0: [104 171  98 159 147 133 158 143 135 124 102 142 124 164  81 137]
1: [113 226  80 178 153 119 178 218 145 158  69 123  68 159  49 136]
2: [ 44  77 104  91 125  42 101 171 120  79 137 168 148 164 195 107]
3: [191  92 132 154  71 125 165 109 149 160 125 120 119 104 166 172]
4: [140 147 190 134 154 167  99 100  62 130 119  93 139  75 147 125]
5: [184 164 103 122 116 145 142 174 158 164 108 140 156 115 165 139]
6: [ 88 118 174 125  97 179 138  66  70 107 144 101 103 122  63 144]
7: [108 106 165 124  88 114 156 110  75 144 125 102 104 119 107 160]
8: [108 158 167 151 165 147 141 114 107 130 129 111  80 132  45 157]
9: [121 135 114 107 139  87 133 160 121 131 128 128 137 147 148 133]
10: [ 93  95 133 113 137  68 132 186 157 117 121 148 101 141 132 141]
11: [ 97  75 115 105  63 110 106 163 122  92 154 140 148 110 218 122]
12: [115 159 154 143 194 126 119 109  92 133 105  89  93 124  58 107]
13: [ 92 136  67 154 153 106 146 206 193 105 115 173 110 176  90 119]
14: [130 157 156 148 147 197  93 113 100 119 129  82 105  85  94  97]
15: [121  88 155 127 111 128 124 108 127 112 153 129 106 113 117 153]
16: [ 82 129 103 135 145  99 125 175 120 120  98 121 109 142 101 101]
17: [ 90 114 151 133 107 146 118 117  63 106 122  99 119 101 139 116]
18: [157  82 169 117  84 129 123 112 144 123 180 157 127 106 172 174]
19: [160 195  68  92 157 140 154 124 152 161 112 182 221 165 171 142]
20: [144 177  85 159 127  94 194 157 158 188  72 105  89 177  51 132]
21: [147 142 178 157 181 132 123  86  59 153  87  74 126  89 130 126]
22: [167 133  73 138 118 109 177 145 190 147 104 170 162 161 141 165]
23: [171 107 135 103 105 130 123  93 121 167 123 101 138 105 144 114]
24: [141 151 197 134 152 177  95  95  58 131 123  88 134  71 141 120]
25: [108 130 122  97 152 119 118 116 125 107 152 145 153 145 129 123]
26: [187 142 134 166 107 128 138 130 132 166 108  82  89 101 135 133]
27: [ 63 103 216 174 130 192 104  93  53  70 139  93  64  82  36 133]
28: [168 125 106 128 143 105 102 154 153 157 113 103 116 116 125  68]
29: [149 157 134  72 148 115 118 116 113 154 148 143 175 131 158 138]
30: [113 216  88  88 186 144 115 112  36 158  66  95 202 135 151  65]
31: [109  98 142  91 118 130 124  94 135 118 148 148 147 132 131 144]
32: [224  93 156 107 112 126 109 110 169 170 165 154 157  91 210 164]
33: [ 96 126 106 137 119  88 148 163 112 118 101 120 118 152 131 123]
34: [120  83 139 130 103 116 132 122 144 111 148 138 110 122 126 157]
35: [118 130 104 134 152 157 102 119 127 111 103 120 157 126 145  61]
36: [ 79 215  88 143 186 121 157 181  82 141  49 120 140 157  83 116]
37: [ 74  93 158 126 141 105 104 156  89  93 125 126 116 111 160 132]
38: [133 129 117 140  87 143 146 116 120 141 122  98 110 125 102 113]
39: [153 143 114 161 160 113 150  91  99 180  45  71 144 140 116 102]
40: [139 178  82 130 107 141 160 176 172 126 150 167 118 158  83 146]
41: [107 179 130 112 190  97 134 142 126 158 114 118 100 161  51 123]
42: [ 91 166 121  75  85 154 161 103  74 137 122 141 193 144 144 165]
43: [103 112  94 134 161  75 111 166 136 106 102 143 153 141 185 101]
44: [110 164  93 129 141  85 138 146 128 150 111  95  84 161  97  97]
45: [114 203 115 160 120 178 185 102 119 131 119 150 119 169  29 174]
46: [166 115 138 148 111 112 113 131 122 143 123  83  98  99 167 108]
47: [213 102 178 177 159 150  88 100 154 147 141 101  90  68 137 110]
48: [209 206  76 201 101 187 168 134 177 175 100  95  98 136  71  99]
49: [186 147  91 120  84 167 140  96 165 149 141 131 175 124 157 116]
50: [146 187  90 164 158 129 158 145 138 144 100 124 122 153  97 126]
51: [129 138 161  90 125 135 134  89  63 143 125 107 158 113 156 143]
52: [ 77  71 135  80 108 118  74 160 134  60 180 152 125 102 157 104]
53: [162 173 144 150 151 128 180  93 122 176  93  96  88 154  20 150]
54: [114 204 105 147 151 116 209 179 134 182  55 140 118 175  67 177]
55: [ 74 148 194 137 115 174 131 116  70 109 143 107  65 101  40 151]
56: [181 111 153 135 155 118  99 142 169 155 140 134 128  96 174 132]
57: [183 160 143 137 142 142 130  85 134 159 142  93  96 126  79 116]
58: [179 107 101 145 151  93 139 138 195 146 120 134 122 146 146 129]
59: [ 93  59 102 112  98  81  93 169 141  90 139 134 130 122 185  81]
60: [206  63 111 118  54 156 121  70 164 135 166 131 175 104 207 136]
61: [183 131 216 131 173 142 110  71 117 158 164 135 120 100 116 166]
62: [ 54  88  52 117 144  81 105 204 153  71 117 165 157 158 162  68]
63: [116  83 209 140 145 138  73  80  55 112 131  57  90  58 137  90]
64: [ 82 174 162 125 133 193 155  96  72 118 132 129 125 133  43 170]
65: [ 26  89 121 114 101 136 148 154 117  83 121 154 136 155 112 145]
66: [ 93 119 121 116 119 118  97 164  77 124  91 106 160  92 202  84]
67: [ 26  40 168  91 127 103  94 127 108  61 167 151 121 123 125 128]
68: [166 147 129 133 113 166 131 143 158 147 138 140 119 119 114 152]
69: [ 82  84 251 153 125 176 112  26  18 102 140  61  76  76  59 149]
70: [144 126 133 152  85 137 164 126 130 135 114 139 132 120 144 174]
71: [178 146 182 163 140 182 107  78  85 148 121  86 136  73 142 128]
72: [165 118 159 147 138 136 123 100 142 136 142 146 128 118 139 154]
73: [166 154 122 185 169 109 154 117 130 163  71  66  85 135  79 102]
74: [163 164 119 147 174 102 160 143 160 167 100 141 128 153 122 152]
75: [125 128 175 150 166 150  94 116  88 123 124  82  98  81 117 103]
76: [ 73  49 188 119 138 107  87 120  93  90 139 109  98  89 130 116]
77: [ 26 168  77 148 137 128 173 191  97 112  57 136 138 178  81 118]
78: [118 202  91 152 139 116 210 179 140 176  57 142 121 179  72 177]
79: [132  63 121 110 124 129  85  98 123  98 127 139 203 106 220  78]
80: [161 203 144 125 134 192 159  77 102 164 123 103 130 136  54 148]
81: [101  65 120  68 121 103  92 144 135  99 146 148 175 116 192 107]
82: [142 156  86 143 173 129 124 116 128 132 106 120 152 147 135  89]
83: [220 180  74 111 118 111 143 130 135 203  98 109 185 116 219 133]
84: [106 144 127 123 113 164 134 118 114 113 131 129 139 128 110 137]
85: [ 14  32 176 107 106 165  84 100 110  17 199 173 124 128 128 130]
86: [147  99 145 118 116 145  93 102 136 121 157 104 119 101 130  88]
87: [143 203  96 111 161 125 142 163 161 154 136 125  91 162  39 109]
88: [172 137 137 114 107 161 121 106 158 135 170 149 146 126 135 139]
89: [ 93  91 158 166 108 165 128 110 111  86 132 115  82 111  67 124]
90: [ 82 111  92  53 203  41  84 166 139 109 135 165 181 161 219  92]
91: [ 92 147 151  88 123 132 135  81  39 140  94 103 178 128 138 127]
92: [177 179 121 145 180 136 148 127 159 166 107 137 120 143  72 139]
93: [140  91 184 160 123 160  96  79  87 112 132  92 120  76 154 125]
94: [157 140  49 142 138  98 143 190 210 143 109 150 142 163 147 114]
95: [106 117  93 136  71 141 164 141 152 122 121 141 134 145 132 145]
96: [129 208  51 158  88 114 198 216 159 158  82 120  73 172  51 123]
97: [136  76 120 114 158  75 105 127 166 120 135 125 127 135 155  99]
98: [103 139 121 127 100 111 155 126  98 123 108 136 150 145 161 154]
99: [170 136 174 116 117 195 117  33 106 143 151 107 145 107  92 131]
100: [154 142 115 132 108 154 134 160 165 132 138 147 120 126 122 148]
101: [148 137 174 106 141 164  98 111 101 128 160 127 143  94 160 135]
102: [153  97 144  88 153  93 105  88 130 142 143 122 161 121 173 122]
103: [ 81  95  65 121  94  90 129 169 128 114  91 123 147 142 172  85]
104: [ 39  64 104  80  92 106 108 157 104  76 135 148 163 136 187 108]
105: [189 121 108 113 114 103 151 109 172 164 138 136 148 130 152 151]
106: [133 112 123 151 107  92 163 153 164 144 118 127  91 144 110 156]
107: [116 178 166 155 177 151 143 117 108 139 124 105  76 129  34 152]
108: [188 141 120 103 130 122 144 118 148 164 130 152 181 127 183 159]
109: [238 119 166 154 129 108 136 116 173 189 142 138 121 100 195 185]
110: [110 166 155 132 172 165 125 105  91 119 132 114 114 127  73 135]
111: [200 164  93 133 159 150 120 127 185 148 137 145 143 138 123  99]
112: [159 112  56 160 126  97 103 161 174 117 112 114 131 130 186  51]
113: [137 168 118 179 107 161 168 136 109 142  92 102 101 131  87 140]
114: [142 189 126 139 109 183 176  87 120 145 135 123 117 151  45 154]
115: [130 123 131 146 134 118 127 173 149 128 112 125  95 113 120 131]
116: [ 75 100 146 134 137 102 121 132  70 104  89 105 130 115 172 118]
117: [116  92 255 159 128 148 119  73  43 126 151  83  47  70  74 177]
118: [137  42 148 163  59 136 100 114 145  90 162 122 104  86 183 118]
119: [196 212  93 208 159 130 194 176 196 188  88 118  59 155  37 158]
120: [149 119 215 134 101 200 110  74 100 117 196 140 107  85 107 186]
121: [112  34 160 109  90 113  80 127 146  82 192 135 104 101 160 114]
122: [133 156 171 102 163 119  93 131  92 140 149  90  77  93  91 100]
123: [126 168 128  87 209  79 143 123 122 166  94 131 155 164 112 134]
124: [ 83 115 163 145 146 111 116 157  93 109 115 107  88 112 127 137]
125: [135 121 101 152 103 139 134 152 164 101 157 165 132 136 150 142]
126: [161 140 150 188  88 165 162 109 145 135 144 136  75 127  60 170]
127: [ 87 100 101 149  68  92 176 167 133 136  94 126  98 154 120 156]
128: [164 197 109 153 133 155 157 119  99 200  58  60 101 132  35  88]
129: [ 97 204  64 170 140 131 163 188 153 134  93 137 104 176  59 121]
130: [174  89 138 118 115 129 125  81 146 145 139 129 152 110 165 136]
131: [101 123 113 107  53 179 141 107 128 124 152 121 139 135 107 132]
132: [175 157  73 108 139  90 162 160 174 175  98 151 186 159 172 139]
133: [170 144  80 111  88 154 138 109 164 145 136 133 181 131 172 106]
134: [ 92 128  54 146 138  97 143 213 198 101 120 178 123 175 114 120]
135: [180  92 177 171 121 144 128 104 150 145 138 130  88  95 106 168]
136: [ 87 106 133 177  99 145 141 157  97 114  88 107 108 106 123 124]
137: [166 184  50 180 139 103 155 190 183 149 101 140 109 164 126 120]
138: [143 168 141 106 163 144 141  82 105 160  99 118 163 136  97 128]
139: [165 167 137 180 142 124 150 177 137 166  86  97  71 102  96 137]
140: [167  88 144 141 162 134  68 123 159 108 162 122 110  92 148  83]

[175 147 118  96 125 129 138 134 146 158 134 154 178 129 182 154] : 108 29 5 105 133
[127 192 119 133  96 197 170  89 111 135 143 126 127 151  50 153] : 114 45 80 64 84
[160 192  53 178 149 106 150 188 176 149 101 135 107 162 116 113] : 137 50 94 129 74
[237  88 190 147 148 150  94  76 174 154 164  87  67  72 107 115] : 47 135 61 57 140
[166 165 123 135 142 160 131 117 152 149 140 141 134 135 101 127] : 68 111 100 92 88
[ 54 193  67 120 185 102 123 165  74 118  74 118 151 173 106  59] : 36 77 16 44 82
[ 83  74  68 109  83  87 121 161 139 111 102 128 157 135 192  77] : 103 59 104 43 11
[107 131  76 172  56 152 147 140 134  99 121 135 128 137 144 113] : 95 125 38 131 84
[180  92 100 134 125  64 139 153 179 172  96 120 125 127 165 126] : 58 105 28 97 106
[124 156 135 177 194 137 125 108 104 122  89  79  90 131  61  87] : 12 73 107 110 8
[129 158  79  76 117  92 144 149 146 158 129 153 186 160 181 134] : 132 9 29 19 108
[174 142 181 161 135 187 101  72  77 142 125  85 142  71 150 123] : 71 24 4 93 21
[129 158  80 101 120 143 122 143 155 128 139 160 180 150 162 110] : 133 25 125 49 29
[132 182  82 135 107 144 157 183 178 115 155 177 110 159  70 147] : 40 100 0 13 129
[240 102 183 156 144 152 101  75 169 160 157  71  56  71  89 109] : 47 135 57 26 61
[168 135 144 194  88 156 162 116 159 137 142 135  70 128  67 167] : 126 135 68 113 106
[162 148 160 175 141 142 143 131 106 147 110  98  93 104 126 147] : 26 139 113 46 115
[121 121 115 160 135 134 123 139 153 104 141 127  86 130  85 117] : 115 38 100 34 89
[165 141 155 139 123 132 132 118 124 145 144 127 116 115 138 162] : 72 68 70 88 15
[117 122 116 141  85 133 144 130 104 133 101  97 118 120 134 115] : 38 136 33 17 84
[117 126 114 162 131 135 129 138 150 105 137 128  88 133  82 120] : 115 38 0 100 106
[104 164 106 130 103 116 185 162 115 154  81 133 150 152 140 175] : 98 33 70 95 127
[138  39 155 164  57 145  94 107 141  83 168 124 110  80 193 119] : 118 121 18 11 93
[146  90 187 166 133 157  99  82  89 114 131  89 110  74 146 124] : 93 75 71 4 63
[215 113  90 141 152  76 110 167 213 159 129 125 120 123 192 106] : 58 56 112 94 28
[ 84 116 140 137 104 145 120 130  71 101 120 106 114 109 137 118] : 17 136 116 124 37
[170 158  67 111 136  83 168 166 173 173  93 149 181 162 169 141] : 132 22 94 5 19
[116  43 151 114  86 112  89 131 150  88 184 134 102 108 151 115] : 121 118 52 34 15
[130 207  93 117 155 131 149 159 151 151 130 124  96 165  33 114] : 87 41 129 50 0
[102 155  81 132 158 113 146 136 111 139  71 134 187 161 153 111] : 82 98 9 43 33
[118  44 154 115  87 114  89 128 149  89 185 131 100 104 151 115] : 121 118 52 34 15
[140 178  42 117 160  85 141 188 144 158  59 149 199 162 197 101] : 132 94 19 43 5
[ 88 102 139 175  92 151 140 152 100 107 100 115 112 101 128 133] : 136 17 124 89 38
[190 159 145 142 147 145 129  81 136 160 140  93  96 123  83 116] : 57 92 26 80 38
[147 154 157 172 152 127 132 170 121 150  93 101  65  88  87 134] : 139 115 26 113 73
[118 100 153 110  99 156 125  65 111 103 162 136 151 124 134 142] : 31 15 84 34 131
[160 166  41 121 161  83 134 173 157 160  68 152 211 161 212  95] : 132 19 94 83 43
[138 170 141 148 151 194 101 121 108 125 121  87 112  90  94  94] : 14 75 110 24 4
[177 124 140 143 112 121 114 124 131 146 131  86 102 100 159 113] : 46 26 23 86 56
[139  95 143 119 119 145  88 105 136 111 164 109 121 102 134  89] : 86 140 15 101 23
[118   6 218  76 154  86  29 118 125  84 207 158 130  71 223 126] : 121 52 76 81 67
[148 117  66 144 103 103 177 162 193 141 104 166 152 160 142 158] : 22 94 95 132 58
[103  56 175  89  98 139  81  99 118  94 179 134 140  97 174 132] : 121 52 31 18 15
[184 124 111 110 125 116 150 116 197 153 145 158 143 148 127 156] : 105 58 22 88 108
[146  73 149 140 146 153  75 128 174  80 184 170 115 105 152 119] : 140 121 86 125 34
[121 199 111 126 182 166 162  57  74 169  63  99 200 163  96 113] : 138 30 39 80 91
[133  71 122 120 141  76 107 118 151 120 135 124 135 131 168 103] : 97 102 43 59 81
[ 44 126 115 116 122 133 133 146 112  78 135 163 138 157 100 134] : 65 84 25 16 33
[120  16 208  94 151  92  36 129 131  85 204 158 117  73 210 124] : 121 52 76 81 140
[ 38  52  97  84  84 108 105 163 118  70 140 157 166 140 192 105] : 104 2 11 59 81
[128  95  69 104  58 113 120 165 179 103 157 172 175 142 218 110] : 11 59 81 125 133
[123 110 143 202 109 103 152 151 160 126 109 135  74 137 125 154] : 106 115 127 34 70
[ 53  56 162 100 139  94 101 126 121  79 158 144 114 123 116 127] : 67 76 37 52 15
[161 125 114 123 148 107  98 153 148 151 117 104 104 117 109  62] : 28 115 46 44 86
[128 161 169 173 168 158 124  72  42 153  79  52 114 104  87 103] : 21 12 75 24 4
[101  32 161 107  89 117  77 121 137  77 192 130 106 101 159 107] : 121 52 118 76 67
[146 128 126 119 159  95 113 131 132 166 100  99 116 134 101  87] : 28 44 82 115 16
[195 150 144 175 129 142 155 103 143 173 115 114 109 115 111 161] : 26 57 135 68 72
[ 82  93 102 153  73  84 173 175 136 134  88 126  93 155 119 148] : 127 33 106 95 10
[204 166 153 179 186 110 158 120 152 202  77 130 139 121 138 176] : 74 92 109 26 139
[211 214 103 173 170 140 152 154 163 178 112 127 113 124  92 143] : 92 50 74 139 111
[110 149 103 104 156 122 132 104 111 117 124 151 179 158 139 128] : 25 29 82 9 98
[102  94 158 173 112 170 133 120 118  92 129 120  80 113  55 124] : 89 55 6 15 8
[103  80  79 116  89 118 127 164 204  77 179 195 135 165 134 147] : 125 134 95 34 10
[151 213 124 108 151 200 132  98  87 155 111 127 194 120 115 133] : 138 80 84 29 51
[111 169  92 125 144  83 140 144 129 156 110  92  80 163  93  97] : 44 41 16 33 50
[176 160 112 131 118 150 136 175 158 158 114 135 142 110 153 133] : 5 100 68 111 108
[ 86  68 125 110  60 119 104 153 114  79 157 140 144 108 213 125] : 11 104 59 81 52
[113 203  86  89 169 140 115 113  37 156  67  94 206 134 168  66] : 30 91 82 35 66
[ 77 137 153 130 155 102 123 143  53 132  81 102 131 119 142 124] : 116 124 17 37 91
[154 168 152  92 129 167 133 102 106 175 117 117 149 116 109 144] : 138 51 80 23 84
[100  52 181 118 157  83  87 110 137  97 154 125  99 105 144 127] : 76 121 37 15 97
[154 194  82 171 155 130 169 144 143 152  92 125 127 156  92 129] : 50 0 92 74 137
[ 79  54  99 105  87  82  99 166 131  85 143 134 129 127 183  80] : 59 104 11 81 103
[189 141  91 217 104 129 167 135 159 158  88  98 106 127 142 125] : 26 113 139 50 137
[183 144 119 103 128 176 103 100 159 137 165 121 149 113 134  99] : 88 49 86 111 133
[ 79 105 129  89  97 146 102 104  61  90 137 106 162 117 158  85] : 17 116 66 91 51
[ 86 116  96  46 211  43  83 160 140 107 140 168 185 160 211  93] : 90 2 43 81 62
[119 200  55 158  89 113 189 224 157 145  87 122  69 165  57 118] : 96 1 129 20 137
[ 99 123  82  55 209  41  86 168 141 118 125 156 188 155 223  83] : 90 43 2 81 62
[157 181  45 115 160  90 141 178 157 165  73 155 205 160 196 105] : 132 19 94 5 83
[116 155 108 112 127 131 167 117 140 144 112 140 139 157  69 142] : 0 84 50 114 138
[ 95 125  52 113  72  99 134 170 131 107 120 142 162 151 202  97] : 103 11 43 59 104
[147  75 141 143 143 148  79 140 183  81 183 172 115 108 155 122] : 140 121 125 34 56
[ 48  80 102  97 129  42 105 172 127  79 134 173 145 169 190 113] : 2 104 62 59 43
[ 97 126  48 114  73 103 136 176 132 112 109 133 161 146 204  86] : 103 43 59 11 112
[170 149 133  81 171 103 120  97 118 166 122 121 173 140 140 108] : 29 102 138 123 23
[119 152 118 159 166 117 138 151 161 123 120 139  91 161  75 129] : 0 50 115 41 44
[144  79 199 157 116 160  88  75  91 106 149  97 112  65 154 128] : 93 63 4 71 24
[ 91  50 189 122 165  93  83 106 133  88 157 124  93 101 129 124] : 76 121 15 67 37
[ 86 197  61 167 131 136 163 189 147 129  90 138 113 180  70 118] : 129 0 1 50 96
[ 20  81 177  58 187 104  98  96  72  78 142 154 164 143 120 127] : 67 37 76 25 31
[191  99 131 153  64 126 168 117 146 158 124 116 118 100 170 173] : 3 70 105 26 130
[124 111 127 144  40 140 151 145 167 122 155 127  25 144  12 117] : 126 89 38 106 40
[108 163 146 122 176 144 135 104  72 147  81 111 158 124 117 124] : 138 91 110 21 51
[127  72 129 110 127 141  79 101 115  91 133 140 200 100 212  81] : 79 81 102 66 35
[114 145 131 176 185 134 126 100 101 116  86  88 108 135  80  94] : 12 110 73 75 8
[176 205 113 172 138 150 142  87 101 178  86  56  92 131  61  84] : 128 73 57 53 39
[ 98 177 107 148  91 194 138 151 124  95 145 136 105 137  65 132] : 84 0 113 40 131
[ 19 165  90 150 137 138 174 180  88 105  57 133 135 176  68 119] : 77 36 0 16 129
[176 125 139 122 118 140 122  91 161 150 157 115 101 125  85 124] : 57 68 88 72 86
[118 119 146 132 135 133 116 150 133 122 123 122 102 107 113 130] : 115 124 15 34 84
[147  76 118 125 142  80 107 119 160 123 136 127 136 131 169 105] : 97 102 58 130 56
[178 188  88 147 156  95 178 156 184 193  97 112  87 167  74 137] : 20 92 74 119 50
[ 92  95 126 118 145  63 129 186 158 119 116 146 100 143 130 133] : 10 33 9 16 115
[155 191  60 172 159  95 146 189 166 151  93 125 102 158 120 107] : 137 50 94 129 74
[135 130 136 100 165 107  98 102  91 133 124 110 162 125 175  93] : 102 29 51 25 35
[160  96 164 113  92 121 134 115 144 135 171 154 128 113 161 180] : 18 34 72 130 15
[ 81  89 123 116 149  64 126 188 154 111 115 150 113 144 147 132] : 10 43 9 33 16
[100 131 120 106 156  79 155 184 123 154  82 154 172 143 184 167] : 9 98 43 33 132
[ 68  68 138  77 105 122  77 152 121  64 174 145 133 101 163 106] : 52 81 121 104 67
[ 73  65 144  79 112 118  70 159 132  56 184 152 119 100 152 102] : 52 121 67 81 59
[135  94 147 194  97  98 155 140 159 132 114 131  82 127 135 161] : 106 34 115 70 127
[133  99 146  80 180 102 105  69 111 127 137 132 191 132 178 120] : 102 29 25 31 130
[106 123 121  99 152 116 114 112 126  99 148 146 153 144 134 117] : 25 31 9 84 29
[149 119  73 136  66 159 118 121 146 110 133 132 174 118 188  86] : 133 49 125 35 95
[147 103 141 145  97 127  82 101 122 120 161  77  81  98 116  77] : 86 46 140 38 75
[175 131 166 157 146 179 132  58 134 124 143  96  83 118  36 119] : 57 99 8 107 126
[128 123 139 127 119 118 153 114 150 143 127 133  95 144  54 159] : 106 8 38 126 15
[170 124 146 166 111 125 156 148 127 161 113 106  95  99 138 161] : 26 70 3 46 115
[189 103 112 111 118 105 145 101 175 164 136 138 156 127 166 148] : 105 130 108 58 3
[139 146 109 124 117 128 142 139 136 153 112 117 128 138 113 121] : 38 100 68 9 115
[124 104 156  75 180 113 108  59 102 129 137 124 183 132 157 120] : 102 29 51 25 31
[ 92  67 204  96 163 121  79  75  79  94 180 114 113  94 122 122] : 76 63 67 93 15
[  8 135 160  91  84 141 141 133  41  93 139 140 121 146  89 156] : 65 6 64 17 55
[177 134 132 135 106 161 137  92 165 150 153 118  91 127  62 127] : 57 126 68 38 88
[ 80  98 109 150  69  90 173 166 126 136  93 120  89 151 112 151] : 127 33 106 95 136
[ 94  78 204  92 169 128  79  75  79  96 180 119 120  97 120 127] : 76 63 101 15 93
[122 149 131 179 185 131 131 109 110 122  87  85  96 134  74  97] : 12 73 110 8 107
[148 160 151 177 143 125 141 174 121 152  89  97  61  95  85 135] : 139 115 113 26 73
[201 133 125 164 137 112 114 129 143 147 116  99 119 100 192 105] : 46 56 26 28 23
[ 97 117 142 120 168 104 107 104  55 123  95  89 148 123 167  92] : 116 91 17 66 51
[177 209 112 188 141 153 145  79  90 180  76  41  83 127  51  78] : 128 73 53 57 39
[124  87 150 103  94 151 119  72 128  99 173 145 155 123 148 145] : 31 15 18 130 34
[118 153 165 115 130 143 131  91  75 141 137  98 104 130  69 130] : 110 8 6 12 7
[100 132  81 157  57 147 149 156 126 103 112 138 133 135 154 123] : 95 125 98 33 70
[ 91 144  92 137 160 159 122 133 122 105  90 133 158 145 122  67] : 35 82 16 84 25
[248 206 127 149 157 167 153  92 159 215 106 121 142 118  94 139] : 92 57 111 80 48
[105  92 255 166 119 142 133  83  50 129 136  87  45  84  69 181] : 117 69 27 55 6
[ 75 152 162  95 216 105  96  99  53 136  97  99 134 137  89  95] : 12 110 122 91 123
[100 114  99 135 120  83 134 160 121 109 108 125 127 145 150 112] : 33 9 16 103 43
[137 201 103 118 153 141 139 152 152 149 140 126  94 157  34 108] : 87 41 92 50 0
[135  80 123 144 142  92  98 106 139 104 143 119 123 130 162 103] : 97 140 86 102 34
[ 88 129 166 157 154 109 139 119  99 129  94 131 114 140 127 160] : 124 98 116 33 7
[ 90  54 188 116 102 146  82 113 138  64 212 166  90 102 120 156] : 121 85 15 67 52
[ 97 171 115 143  96 193 130 148 121  93 146 136 109 133  75 131] : 84 131 0 100 38
[107 116 105 144 119  90 138 152 120 113 109 117 115 141 135 112] : 33 16 9 115 98
[118 189 139 150 197 138 139 104 106 142  98  96 104 146  56 112] : 12 107 110 41 8
[142 178 139 154 138  90 170 176 121 187  72  88  61 130  69 143] : 139 20 73 44 53
[126 119 114 140 109  91 165 162 181 141 130 139  86 157  90 157] : 106 115 127 10 100
[194 131 216 139 175 144 109  73 123 163 162 136 113  97 115 165] : 61 72 135 47 101
[ 74  42 202 116 143 110  81 115  89  87 146 111  95  83 132 123] : 76 37 67 63 124
[149  65 149 125  67 153 125 140 169 116 165 169 121 107 148 172] : 18 34 15 125 88
[ 75 143 195 129 129 174 126 111  73 112 142 110  76 104  48 153] : 55 6 8 64 110
[105 126  82 163  58 150 140 145 129  96 123 133 132 130 154 110] : 95 125 38 136 131
[187 149 134 172 118 130 143 131 128 172  98  78  85 105 119 128] : 26 139 46 73 113
[124  79 255 165 124 148 116  59  40 126 150  77  43  63  73 177] : 117 69 27 63 55
[144  85 115 146 147  83  99 115 142 113 135 111 120 136 167  96] : 97 46 140 102 43
[209 167  88 140 150 149 123 132 193 151 137 143 140 136 127 100] : 111 58 5 68 49
[122 204  57 166  73 184 178 196 176 116 130 167 100 160  59 150] : 40 129 96 0 45
[127  85 135 130 104 112 136 131 147 114 146 143 113 124 131 160] : 34 15 31 125 106
[162 166  90 176  82 144 183 176 199 155 129 161  84 154  66 172] : 40 100 106 126 96
[162 133 149 191  91 155 162 117 149 137 141 130  70 124  68 168] : 126 135 113 68 106
[154 137 180 109 136 168 102 114 104 132 170 139 139  95 155 156] : 101 72 88 4 61
[119 206 106 165 126 185 181 106 131 128 121 156 124 169  32 171] : 45 114 0 80 64
[ 34  30 173 113 107 160  83 100 122  26 198 172 123 122 144 132] : 85 67 52 121 76
[ 73 136 151 179 122 189 134 139  93  86 120 141 109 121  76 133] : 89 84 136 110 55
[ 74  69 139  72 105 119  74 155 123  62 181 145 130 100 162 101] : 52 121 81 67 104
[102  71 123  65 123 112  87 141 129 101 147 141 171 113 184 102] : 81 52 59 104 11
[133 124 172 144 160 147  96 123  98 125 127  88 104  84 136 107] : 75 4 14 24 93
[ 78 107 126 153  61 134 133 200 122  80 132 136  72 103 125 131] : 136 115 127 124 34
[146 107 141 150  81 138 150 124 128 127 124 138 128 108 157 170] : 70 3 34 72 15
[135  98 177 166 126 163 100  77  81 110 128  98 126  82 148 126] : 93 4 71 24 75
[125 131 143 100 164 146  97 113 138 105 170 158 142 135 116 122] : 25 31 88 84 101
[176 148 136 177 168 118 145  95 125 165  89  68  99 127 100 112] : 73 39 57 26 139
[ 80  44 152  18  89 123  74  95 104  84 201 154 195 116 213 119] : 81 52 104 11 79
[145 100 137 136  71 135 152 125 137 125 135 148 137 115 165 177] : 70 18 3 34 95
[ 84 107 149 128 105 142 117 126  71  99 128 108 118 106 144 123] : 17 37 116 124 136
[122 137 153 106 164 155 102 102 118 107 166 149 139 129 106 128] : 25 84 31 101 110
[166 118 160 151 142 142 117  97 142 134 145 141 124 116 139 144] : 72 88 130 135 15
[ 67 156 194 135 112 182 132 120  69 105 146 111  63 104  36 151] : 55 6 64 27 8
[149 148 145  96  94 179 136  72 137 121 184 152 146 136  98 158] : 88 131 84 31 99
[161 125 126 102 127 162 111  75 154 119 155 142 162 128 138 107] : 88 130 31 86 49
[202  74 112 119  61 159 120  72 162 136 165 128 170 105 194 132] : 60 130 49 32 133
[118 170  75 117 131 121 138 197 134 123 114 151 147 142 143 127] : 9 33 5 100 16
[215 202  71 199 109 187 157 134 183 170 105  95  97 134  75  90] : 48 50 119 113 111
[137 204 141 112 149 203 124  93  75 144 122 137 191 116 113 141] : 138 80 84 110 51
[146 193 122 133 107 192 169  83 119 142 141 126 130 147  55 153] : 114 80 45 64 113
[121 108 132 104 108 144 123  85 123 119 134 129 160 126 150 120] : 31 130 25 84 23
[173 124 167 156 138 178 133  53 131 127 139  95  88 120  43 119] : 57 99 126 8 135
[194 180 123 146 173 137 149 118 161 176 108 129 115 139  70 136] : 92 74 50 57 111
[121 147  94 106 100 140 146 123  99 141  90 119 190 133 185 118] : 98 42 133 66 51
[135 158  83 142 169 118 129 127 125 130  98 116 151 147 138  86] : 82 35 50 9 28
[131  69 141 128 104  99 133 125 146 120 153 137 108 120 138 156] : 34 15 18 31 106
[158 144 107 143 149 131 145 106 145 155 101 107 138 144 121  97] : 82 50 28 38 138
[148 171  41 116 159  85 137 182 156 155  72 158 206 163 203 100] : 132 19 94 43 5
[ 87 198  71 165 135 144 161 179 139 129  93 131 109 173  60 119] : 129 0 50 1 77
[132 109 142 192 107  96 158 145 155 134 108 130  82 135 132 157] : 106 115 70 127 34
